D: rows in 4 groups, each row roughly a mix of its group's directions
D (128 x 10)
[[-17 -15  11  -5  -9 -21  -1 -12  -3  16]
 [ -6   4   6  27 -11 -16  -2 -14   4  15]
 [ 11   1  18 -22  22   0   2  -4   6 -11]
 [  0  -3   9  -1 -13 -27  -3  10  -5 -22]
 [-24 -12 -15  -1 -13  -7  -2  17 -13   1]
 [ 12  13  -8  15 -20  13  -6  14  -2  14]
 [  4  -5  -1  28  18  12 -10  -2  10 -12]
 [ -3   0   7  -2 -11   5 -17  -2  32  -8]
 [ 26  -7  19   0  12 -15   5  -3  11   0]
 [ -7  14 -29  11   9   6   4  -2 -12  12]
 [  3 -11  13  10  18  -5  18  12  -9  18]
 [ -3  -9  10  -2   1 -13   4   9 -21  27]
 [-10 -16  -5  -9   7   7   7  18 -11 -23]
 [ 15   6  13 -19 -16   6   7  -9 -16  12]
 [-19 -13  -3   0 -10 -19 -19  12   3   9]
 [-15 -10 -26  11   0   2  13   4 -10 -14]
 [ 12  -1   3  32   9  -4 -15   2 -10  -5]
 [-15 -11  -8   1  27 -11   8   4 -15   6]
 [-26   0 -13   7 -18 -16  10   3   1   0]
 [ 13 -12  17  -3  -9  -9   7  21   0  19]
 [ -9   3  -6  30  15  -1 -10  -6  15   6]
 [ 15  -2   6   3  12   2  32 -11  -7  -1]
 [ 11  11  -8  28  15  15   0 -10  -2   3]
 [ 24   7  -9  -1  15  17   0  17  11  -3]
 [ -1  11  -9  11 -15  -1   4  11   1 -31]
 [ 17  -3  -3   3  16  20   2  12  -3 -22]
 [ 28  -2 -20  -5  -2   0 -10   2  -4  17]
 [-16  -2  -8 -17  -9 -13 -10  -9 -24   2]
 [ -2   6   0   8 -12 -22  -6  -7  19  22]
 [-16   0 -10 -16 -27  10   2  -6  11   2]
 [ -8   6 -18   0  16  -2   9  20   5  21]
 [ 18  13  16 -15  12   1 -16  -7   2  15]
 [ -8  -9  -6   9 -16  22   7 -20  12  -5]
 [-16   1  -8 -27 -18   2   8  -1  11   8]
 [ -5  10 -10  17  15 -18 -14  -1  -2  20]
 [-13   9  -3   9   6 -15   2 -10  21  22]
 [  9 -27   0 -19  11   9   8  11  -8   3]
 [  5  10  14 -18  -1 -14  11  -7  22 -12]
 [ -2 -22  -1 -13   0  17   6   3  17 -18]
 [ -2   5  22  -9  13  10  -1  -1  15  23]
 [ 19 -13  18  -2 -14  -9   4   2 -19  -8]
 [ 12  -6   6 -14  -5   3  20  -5   2  27]
 [ -1 -19  -3  -2  -4 -22   7   7  18 -18]
 [-14  23 -11  24  -1 -10  -3  -9   4   3]
 [ 21 -20  14  -5   3  14  15 -12   5   0]
 [ -5 -28  13 -10   1  -7   8  11  17  -1]
 [ -3   7 -11  13  15  26  11   0   9 -13]
 [-15  19   0  14  -8  -1   9   7  14 -21]
 [-26  11 -13   4  -3 -24  -1   1   3   3]
 [-10 -11  -9 -22  -4 -12  -1  22 -12   4]
 [-21   0   5 -15 -10 -26 -10  -4   4   6]
 [ 10 -13   4  -7  19  10  -4 -13   5  25]
 [ 25  -3 -20  -1  -6   8  -3  16  -4 -14]
 [-21  -3  -1 -11  14   7  21   1 -19  -3]
 [ -2   9   5  -7 -27  -4   6 -18  15  12]
 [-13   5   2  -5 -22 -17   7 -11   6  21]
 [ -7  -4  -9   4 -25  13   9   8   7 -22]
 [ 14  13  23  -8  10  13  -7   0  16  10]
 [  2 -11  -9 -19 -16  -3 -12  12  22   2]
 [-19   4 -25  12   5  11  14   5  -5  -6]
 [ 22   4 -17   8   2   3   2   6  26   4]
 [ 13  19  -8 -10  -9 -15  -9 -22  -3   2]
 [ -8 -22  -4 -14  15  -6 -13   3 -14  14]
 [ -8 -17   6   5   9 -25  15 -12  10   2]
 [  6  16  13   5  22  15  -4 -15  11   9]
 [  6  11   9 -28  -6  13 -14  -7  -3 -10]
 [-17  13 -13   0   0  11 -11 -15 -22   3]
 [  9  -7   8 -33   6  -2  -2  13  -3   9]
 [ -5  -2  -4  32  -3  10 -14 -12 -10  -1]
 [ -7  -7  -3  -6 -26  21   2  12 -12  -6]
 [ -4  -9  16 -10  -1 -21  -7  -9  -4  24]
 [ -3  21 -13  -6 -17  10 -11  -8  18   9]
 [  2  -2  -2 -29  -6 -15  -1  -6 -18 -11]
 [ -4   5   0   3  16  -3   5 -11  32  12]
 [  6  14 -12  29   1  16   9   1  -1  -9]
 [  2  -2  22   7 -12  -1 -19 -22   5  -7]
 [ 14   2  16  -4  23  12  -2  19   8  -1]
 [-30  -5 -15  -8 -17   4   3   4  -7   5]
 [  6 -10   6  28  21   3  -3  -3   6 -10]
 [ 11  19  -1  21   3  15  -3   1   4 -21]
 [-11 -12  -3  -8 -17 -22 -15   3  15  -7]
 [-10  -6 -13 -12   5 -19 -10  20   9  14]
 [  4  10 -12   5  19 -27  -1  14  -4   7]
 [-17   6 -14  -1 -18 -10 -10   0  16  18]
 [ 25  19  -1   2  10  21  -1  11  -1  -1]
 [ -9  30 -12  -8 -11   4  -4  -5  -8  14]
 [  5  20 -16  18  -8   0  -1 -21  -2  11]
 [  0  18  14  -3  23   1  -2   3   9  21]
 [ 32 -15 -13  -5  -5   2 -10   1  -3  -3]
 [  3  28   4  12 -24   6  -4   0   2   7]
 [ 12  33   2  14   2   4   0  -6  11  -4]
 [ -9   3   3   7  15 -18   2 -27   2  14]
 [  3   0  18   7  14  19   3  15  -5  20]
 [-11   3 -13 -27 -21   2  -2   5   8   8]
 [  7   1   2 -25 -16  10   8 -10 -13 -16]
 [ 15 -12  10 -14  -7  -6 -12  -9  -1  26]
 [ -1 -14   0   2   9   1  22  18 -23   1]
 [  3   4  12   0   4 -11   3  -9 -15  31]
 [ -4  -8  -7 -34   0   3   6  16  -3  -3]
 [-11  -6   6   3  15 -32   5  10   3  -6]
 [ -6 -17   9  -2  23  -7   6  11  15 -16]
 [  5  -7   7 -20 -11  15  -3   9   2  25]
 [-28   4  21  -2   5  -9   2 -11  -7  11]
 [ 27 -16 -17  -5  12   1  -6   4  -5   8]
 [-14   1  -5  -2 -20   3 -19  20 -16   2]
 [ 15 -12  -3   9  10 -15  -8 -25  -6  -8]
 [  1  14   0   4  20   7   9  24  16  -6]
 [  0   9  -1 -12  24 -21   7 -11  14   6]
 [  0  28 -12  16  12  11   2  -3  -1 -11]
 [  2  -6   2 -23  -2  -3 -14  20   5 -21]
 [ 14  -5  18   7  20  -5  12   5  18   8]
 [ 18  -2  16  -1   8  -3   8   4 -28 -11]
 [  0  24  -2  -7 -13  -9  -2 -12  13  21]
 [ -8 -14  -9  -5  12   0  17   5 -11 -26]
 [  5  16   9 -11  17  -7 -27   2   2  -9]
 [-24 -19   2  10 -14   4  11 -12   9  -2]
 [ 12   5   8 -26 -18  11   3 -10  -7 -10]
 [  5  25   9  15  -5   3 -22  -9   3  -5]
 [ 18  20  13   3 -20  18  -4   3   1   2]
 [  7  -9  24 -20  -6   1  13  -5 -11  12]
 [ -8   1   0 -15 -16   4  -7   0 -29  13]
 [ 25  10  11  11   5  22 -10  -7  -1  -3]
 [ -1  -5   9  -3  -5   6  14   0 -33 -11]
 [-21   3   7  -3 -22 -19  -9  -3   6 -12]
 [ -8   4  -2   4 -35   6   6  14  -3  -4]
 [ 21   8 -19   0  -9  15 -11 -10 -12   8]
 [ -6   6  -5 -33 -18   3   7   2   2   5]
 [-24  -5 -19   7   5 -19  14   1   3  -2]]

the one row of each list that fits no group (the others fit one group, some only roughly)
- Z_520: [  3   9  -9  15 -21   2 -23  -3  14   7]
- Z_883: [ 27 -12   9  -2 -10   0 -12 -18   6  -9]
- Z_958: [-14   8   6 -11 -18  -1  21 -16  -7  11]
- Z_459: [  6  -2   6  -5 -11 -27   2 -18   2  19]
- Z_931: [ -8  15  -6  12   2  10 -22 -11  21  -1]
- Z_913: [ 11 -16  -7  -6   2  -8 -25  17 -10   2]
- Z_185: [ 12 -19  16   0  15   2  -3 -21   6 -13]
- Z_963: [ -7 -27  -4 -15 -17   2   8  14  -7   4]
- Z_301: [  3  -2 -10 -29   0  15  -3  11  15  -8]
- Z_352: [ 10  12  -7   0 -19   5 -17  17 -12  14]
 -> Z_913
- Z_829: [-10  15 -12   7  27 -13  -8   3  -1 -12]
- Z_549: [  0 -18  11  -7 -20  10  17  -7  13 -11]
- Z_372: [ -3  10  -9 -10  15  19   4  -2 -10 -25]
- Z_210: [  3  -5  12 -27   9  -5 -22   7  -8   4]
- Z_402: [ 11   6  -8 -21  22   0  -6  20  -2  -2]
- Z_850: [  9  -2   3 -28  14  -7  -8   5   2 -21]
- Z_284: [-11 -29 -12  16   5   5   6  -4 -11   2]
- Z_238: [-21   2 -22   4  13  -7 -14  -1  -9 -14]
- Z_616: [  0   4 -18 -21   5  11  -9  16  18  -4]
- Z_920: [-18  -8   7  21 -10  18   0  -6  13  12]
- Z_685: [-24  -3 -18  -3  -7  22  -1  -2   7 -11]
- Z_709: [  7  -7  -8  31  16  -2   8   4 -11   0]
- Z_160: [ 12  13 -11  -7   2  25  -1  18   1  13]
- Z_33: [ 9 -3 14 11  9 -5 22 -8 -6 22]
 -> Z_709
- Z_10: [ -4   0 -12  -2   6  16  11  20  24   8]
- Z_334: [ -2  -7 -12   6 -19 -27  -4   9  -6  12]
- Z_294: [  8  -9  17  -1  13  11  -3 -27   2 -13]
- Z_250: [ -3   5 -25  12  -4   3 -11  -4  25  -7]
- Z_198: [  7  -5  -8  13  -2  13 -22   6  20 -15]
- Z_551: [-21 -22 -13   7   1   8  -9   8  15  -6]
- Z_975: [ 12  -7  15  -8 -16  13  16 -14  11 -12]
- Z_71: [  9  -3   8 -18  -1 -16 -14   0  24 -11]
- Z_295: [ 21  23   9 -17   3  10  -3  11   7   2]
- Z_707: [  5  11  -9 -20 -21  -1 -12  12 -16  -2]
- Z_531: [-16 -25   3  -3 -22  -2   2   3  -4 -14]
- Z_773: [ -5  11 -14   5  24  10   7  13 -11 -15]
- Z_117: [  6   5   5 -25   4 -13 -11  -9   9 -21]
 -> Z_250
- Z_761: [-13  18 -13  16  15  17  -7 -10  -5   0]
- Z_501: [ -3   1 -18 -10  -5  16   6  27 -10   5]
- Z_107: [ 13  -1  -2 -11 -11 -16   8 -13  12  24]
- Z_126: [  4   5   8   1 -14   2  -6 -13  -3  33]
- Z_44: [  3   2 -12  25   1 -15  -2   7 -10  22]
- Z_488: [ 14   2   7 -12  -9  16 -17  13 -15  14]
- Z_261: [ -6  10 -17  19   6  -2 -23   7  10   8]
- Z_146: [-11  11 -19  21   6  -7  -9 -12  -9  13]
- Z_779: [  2   0 -12  21  -8   9 -24  10 -11 -10]
- Z_752: [-10  -6 -13   5  18 -10   1 -20 -12  17]
- Z_766: [-11  12 -19  -3   9  -6 -25 -13   0  -6]
- Z_451: [  1  27   0   6  -5 -17  -4  11  16  11]
- Z_99: [ -1 -28  12  -4   1   9   1 -20   2  13]
- Z_280: [ -2   0  15 -23  -2 -11  -5 -26  -4   4]
 -> Z_107
- Z_231: [ 26 -14  16  -6   7  13   4  14   5   4]
- Z_964: [ 12  24   5  -9 -15   7  -2  19   1 -12]
- Z_697: [ -7 -21 -18  -2   7 -18   6   0 -12  16]
- Z_27: [-23  -7 -13   1  -9  21  14  13  -2  -2]
- Z_906: [ -7  29 -20   8   3   0  -3   6 -13   6]
- Z_220: [ -3   6  11  25   2  -9  13 -12 -20   6]
- Z_356: [  5  15  -9  17  16   0 -16  11 -19   2]
- Z_630: [ -6  -5  13 -13  19  -7 -18  -7  19  -5]
- Z_656: [ 13  19  -2  -3   4 -20 -12   2  11  20]
- Z_58: [ 16 -22  -4   5  15  21   8   3  -9   4]
- Z_169: [13 12 15 -9 24 -7 -3 15 11  6]
 -> Z_231
- Z_175: [ -4  31   0  -6  -3 -16   6   1  17  -4]
- Z_170: [-12  23   1  -1  -6 -20  -3  -8  18  -7]
- Z_943: [ 28   4  14 -11   1  -5 -11  14  -1 -12]
- Z_478: [ 16 -17  16  -4 -17 -20   5   4   7   4]
- Z_51: [-10 -27 -10  21  -2   8   7  -5 -11   1]
- Z_327: [-14 -15   0  -8 -24   2  -2 -14 -18   7]
- Z_535: [ 11   0  -3 -20  19  25  -1  -1  -5   8]
- Z_370: [  7  13  18   5   0   9   1  10   7 -28]
- Z_965: [  0 -11 -18   4   9  26  12  10  12   3]
- Z_373: [ 11   7  18  -2 -24  15 -14   5  -1 -10]
- Z_194: [ -5  -6  -5 -17  18  -6   8  17   4 -22]
- Z_12: [ 9  0 16 10 -6 -9 -3  2 13 29]
- Z_257: [ 12   0  15 -21 -12   9   5 -11  14 -15]
 -> Z_535
- Z_104: [  8   8   5 -19   2   3  -8 -16  14 -24]
- Z_633: [-16 -19  -8  13   3  -2  -7   0  -5 -25]
- Z_438: [ 12   6   5 -18  12  19 -14  16   6   9]
- Z_264: [  4   7  -6  -6  25 -19 -12   1  11 -13]
- Z_128: [  2  13  16 -18 -20  -2 -14  10   5 -12]
- Z_682: [-29   5   3  -6   0  17  15  14  -1   3]
- Z_271: [  2  -4   0  -1 -12  10   0  -1 -15  34]
- Z_644: [-22   5  -7 -11  -3 -27  11   0   9   1]
- Z_836: [ -1  -1 -22   2  27  -5  18   6  -1   5]
- Z_85: [  2   3  10 -11  -3  11  15 -31 -11   2]
- Z_806: [-15  -7   4   2 -22 -28  -3  -4  -4   0]
- Z_733: [-11  -7  14  -7 -14  27   2   8  -8  13]
 -> Z_438
- Z_587: [ -2  -3  19   2 -31   1  -8  -4   3 -14]
- Z_282: [12 -7  9 -7  3 -1 18 14 24 13]
- Z_132: [ -3 -24 -20  -6   4   4  10   3  -7  20]
- Z_888: [ 10  22  -2 -12 -11   7  16  20   6  -1]
- Z_487: [ -4  -3   3  -9  27 -17 -16  -3   4 -15]
- Z_698: [-20  16 -17   8 -15 -12  13   9   3  -2]
- Z_905: [  7 -17  21 -13   3  11  10  20  -8  -2]
- Z_388: [ 11 -14  10 -16 -23  -4   2  13   7 -13]
- Z_151: [ 16 -12   9 -11  -3  12  -1  -3  -7  29]
- Z_749: [  1   7  11  -2  20  10  18  -5 -22 -10]
- Z_977: [  2 -20   7 -17   9   1 -16   7  -5 -22]
 -> Z_282
- Z_556: [-10  21   6  12  21  16   4   3   7 -10]
- Z_852: [-20  29  -6  14   6   4   6  -3  -8  -1]
- Z_19: [ -7   0 -16  -3  -2  -5 -11  20 -27   2]
- Z_797: [ -5 -13  -4   7 -35   4   6  -5   8   1]
- Z_350: [ -3 -20   7   4 -16   0   3  -3   5 -29]
- Z_500: [ 11 -25  12  -3  -1  10   6   2  21 -12]
- Z_92: [-17  12 -18 -14 -11  22   0  -1  -3  -7]
- Z_594: [  9  -1  13  13  -3 -29   0  -8   7  15]
- Z_2: [ -9  -8  12   9  20  -4  23 -13  -6   9]
- Z_545: [ 14  16   7 -15   3  20 -17   9   1 -11]
- Z_8: [  7  18  15 -25   1 -12   7 -12   6   6]
- Z_290: [ -3  19 -14   5 -16   9 -22  -3  11   5]
- Z_244: [-12  14 -16   5  15 -11   7  11 -15  16]
- Z_192: [ -4  -8  -3  14  15  23   8 -21   5  -8]
 -> Z_8
- Z_967: [  8 -16   4 -21   2   2  22  10   7 -13]
- Z_302: [ 21   9   6  -4  -1   9  -4  18   8 -24]
- Z_770: [ 11 -28   1   2   5  19  -8   5 -14  -4]
- Z_159: [ -4  20  25  -5 -12  14  -9  -9   2   7]
- Z_171: [-14  29   2  11  13 -13   2   8  -4  -7]
- Z_189: [ -7  13   4  26 -10   3   0   2  10  22]
- Z_706: [ -8  -6 -19  12  -7   3 -11  28  -9   0]
- Z_538: [  5  19  -3   4  -1  14   6  19  15 -19]
- Z_517: [  3 -20  -8   7  19  -1  21 -13   2   9]
- Z_149: [ 12  -8   4  -8 -13  29  -4 -11   7   9]
- Z_605: [-18  -2 -10  -4  -4 -12   4  12   6 -29]
 -> Z_189
- Z_298: [  9  -2   7  -7 -10  12  10 -14  21 -21]
- Z_768: [  5  13  -6  -5 -20  14   3 -26  -2  -6]
- Z_747: [-12 -15   7  11  -7 -20 -14  10  17  -8]
- Z_45: [-15  14   2 -17 -12 -23   3   6  12  -5]
- Z_639: [ -6  28   6  -3  -1 -19  -2 -10  16  -3]
- Z_338: [-6 -7 20  2 16  8  4 -3 27 -9]
- Z_94: [  3  14  -5  -3   2  24  -1 -14  23  -6]
- Z_326: [ -2 -10 -17  16  -7  -7  15  -1  13 -21]
- Z_421: [-12 -18  -5  -9   5 -21   3  17   7  14]
- Z_800: [ -1   6 -19  12   6 -10   9  18   1 -23]
- Z_385: [-25   5  -3  11 -14 -10   7 -13   2  17]
- Z_316: [ -6   6  18   2 -30  -2 -15  -9   0   6]
- Z_606: [-14   4 -20   6  19  -5 -13  18   9   6]
- Z_375: [  9  18  16  -7  18  11 -10  11 -15  -2]
 -> Z_747
- Z_344: [  9  16  -8 -13  -9   8   6  19  -5  23]
- Z_57: [-11   6   0 -12 -18  18 -23   4  -1 -12]
- Z_498: [  5  13   1  -8   1 -21  -1  25  -7  15]
- Z_774: [ -9   4 -16  -1  31 -17   1   0  -1   4]
- Z_879: [  4   2  -3  30   5   7  10 -22   6  -3]
- Z_735: [  4  -6  21  -6  -2  13  -9 -18 -18 -14]
- Z_703: [ -3   9   4   9  10 -10 -27 -15  -2  16]
- Z_873: [ -4  -4  -6  -7 -28   9  -6  17 -18   2]
- Z_860: [-34  -1  -3  -7  -4 -12  14  -3  -7   4]
- Z_904: [  5 -17  13  -4   6 -12   8  -3  29   2]
 -> Z_860
- Z_983: [-5 18 12  1 23 22  1  9 -2 -7]
- Z_384: [ 11  27  -5 -10 -11  17  12   6  -1   7]
- Z_249: [-20   2 -21   3   6   1 -20   6   7 -15]
- Z_157: [  1  12  -6  18  12   7 -27   2 -13   7]
- Z_252: [ 19 -19 -11  -5  12  10  -7  -5   1  21]
- Z_563: [ -2  10   6 -18   6 -19  -9  -8   2  25]
- Z_411: [ -2  -3 -17  20  17   3  22  -6   2  -7]
- Z_564: [-18   6 -15 -13  -6 -12   1  25  -6   0]
- Z_754: [-15  -2  31 -10  -7 -14  -5  -4  -2   1]
- Z_493: [-22 -17 -17  -7  10   2  -3  19  -4  -5]
- Z_772: [ -6  -7  -6  22 -19  -8 -16   7 -17   0]
- Z_213: [-19   3  -7  15 -11  14  10  -8  22  -4]
- Z_870: [ 13  17   0   4 -14  12  -9 -14  23   0]
- Z_541: [  8  19  -5 -10  28  -6   4   2   8  12]
- Z_728: [  2   6 -20   5  29  -4  12   1  -1  12]
 -> Z_384
- Z_363: [ -8  -7 -20   3 -10  28   2   7   7 -10]
- Z_614: [ -2   7  22  -8  25 -11  -5   3  -2  14]
- Z_504: [ -2  -2  -1   6 -15   7   4  -1 -12  34]
- Z_586: [ 12  -9   6   2   9  -2  11 -27   9  19]
- Z_615: [-19 -15 -17  18  13 -12   8  -5  -6   6]
- Z_681: [-15 -29   7  -1 -17  -3  -8  -6  -9  -2]
- Z_121: [-10 -28  -8  19  -1   8   7  -3  -9  -9]
- Z_436: [ 16 -15  15   2 -13  20   1  -1   1 -19]
- Z_400: [ 12  11  -2   5 -15  17  25  12   5   1]
- Z_37: [  2 -25   3  12  -3 -12  -2   2  25   3]
- Z_458: [-14   6  -5  21  -5 -18   0 -21   9  -5]
- Z_607: [ 12  14  18 -27  -9  -2  -2   5  10   2]
 -> Z_363
- Z_672: [ -5 -28  -2  19   7   6  -7 -15 -11   1]
- Z_978: [  0   6  -8  -3 -19 -24  -8  15 -16  -4]
- Z_985: [ -4   5   3 -19 -15  16 -17   7  11 -17]
- Z_403: [21 -5  3  1 -8 30  8 11 -4 -3]
- Z_789: [  2 -21   8 -14 -15 -11 -17  -9   7 -11]
- Z_209: [  7  -2   1  14  27  12   0  -6  18 -11]
- Z_867: [  4  23   2  -9   4   5   8 -18  20  11]
- Z_939: [-12 -21 -14 -17   8  -2  -2  15 -13  10]
- Z_202: [ 17 -11   2  13   9  -2 -16   3  25  -7]
- Z_944: [  4 -15  12 -21   6 -17  10  -7   8 -15]
- Z_578: [ 13   8  -5 -16  11  25  -5   5  15 -11]
- Z_80: [ 20  19 -10  -1  -7   6   3   2 -26   1]
- Z_843: [-3 -1 -7 25 -1 24 16 -3 -1  7]
- Z_329: [  2  21 -18  -1  12  16 -17  12   0  -4]
- Z_961: [  6 -13 -12 -11  25   7   0  13 -14  10]
 -> Z_789
